In the rows, 128 means zero.
Each path below is one point turned by a fixed rotation once a step. After each direction that follows a path, write how fast that rotation turns it, in degrees a step (0 if it stays still).
Each turn is a multiple of 5 degrees from 10 to 175, or 0.
Each row of a path follows its step; steps can be skipped.

step 0: [133 133 143 129 140 137 128 128 115 127 131 135 133 127 123 120 131 115
 125 143 119 134 120 129 125 125 126 113 131 110 124 130 130 126 143 127
 122]
step 5: [135 125 133 130 127 110 140 128 136 122 138 117 122 129 125 121 130 132
 135 124 116 145 124 131 139 136 120 117 127 132 141 129 137 133 125 122
 120]
step 6: [126 133 131 137 126 135 126 135 127 127 120 133 135 122 138 125 138 119
 123 123 116 113 106 119 138 121 132 125 134 124 118 143 131 131 136 127
 130]
step 7: [126 123 124 116 126 129 133 129 113 126 129 127 118 126 124 122 123 130
 140 121 135 139 132 147 126 118 108 132 140 126 118 134 128 137 136 128
 128]
step 8: [137 142 131 117 145 125 136 133 136 139 125 126 124 133 144 116 130 134
 117 135 125 121 131 128 140 136 129 116 122 129 127 123 130 134 135 131
 123]
step 9: [120 119 132 140 122 115 130 124 127 133 119 141 131 137 141 134 132 123
 133 119 133 133 118 124 125 121 109 115 135 122 135 125 124 127 123 130
 140]
step 10: [133 132 120 132 133 131 107 129 125 139 124 107 119 129 132 122 131 131
 141 125 119 117 130 136 132 130 123 139 133 135 133 134 129 130 134 139
 127]
step 11: [133 140 140 134 129 123 124 136 122 126 144 134 136 130 127 136 140 129
 131 137 138 142 131 124 142 133 113 120 125 124 122 129 137 134 132 125
 119]
step 12: [126 135 136 128 125 126 136 137 136 132 122 132 127 133 139 120 114 118
 143 128 106 123 118 129 124 128 126 137 128 110 125 134 131 128 120 134
 128]
step 13: [135 129 120 135 124 124 123 115 111 129 125 125 121 123 128 122 136 128
 124 127 111 141 135 127 123 132 122 121 139 130 121 127 132 145 141 116
 133]
step 14: [125 137 128 119 140 125 133 139 131 133 129 132 136 132 124 125 134 116
 135 117 130 126 120 133 145 140 124 130 124 128 122 127 109 124 145 131
 130]
Directions:
[132 128 124 126 124 127 128 125 130 126 124 131 125 127 129 127 127 124
 134 129 131 129 130 128 129 127 126 127 123 126 127 135 124 124 126 129
 128]  140
[125 129 126 127 128 130 130 128 128 128 126 122 128 131 129 129 130 133
 130 124 126 130 131 129 120 125 126 132 128 126 125 131 130 126 126 128
 132]  130
[128 126 129 130 128 127 128 129 127 124 133 128 126 124 136 128 127 127
 130 126 128 126 123 127 121 130 131 123 127 125 127 126 129 125 128 130
 129]  115
[129 127 124 130 128 131 127 129 124 127 125 124 126 127 127 135 128 126
 130 126 126 127 123 123 130 127 128 128 129 131 131 129 125 129 133 125
 133]  100
[130 127 128 129 125 130 127 129 126 129 124 134 123 123 126 127 130 132
 130 130 126 127 125 131 127 127 127 133 132 128 128 122 129 127 125 131
 130]  125
[125 125 130 132 130 127 128 124 131 131 130 129 126 129 125 124 136 128
 130 125 126 128 126 128 126 128 131 127 127 131 129 130 122 132 125 127
 129]  90
[132 132 129 126 131 125 130 129 128 128 129 129 126 129 126 128 128 132
 127 127 133 132 124 126 128 137 129 131 125 132 128 132 130 128 128 129
 132]  120
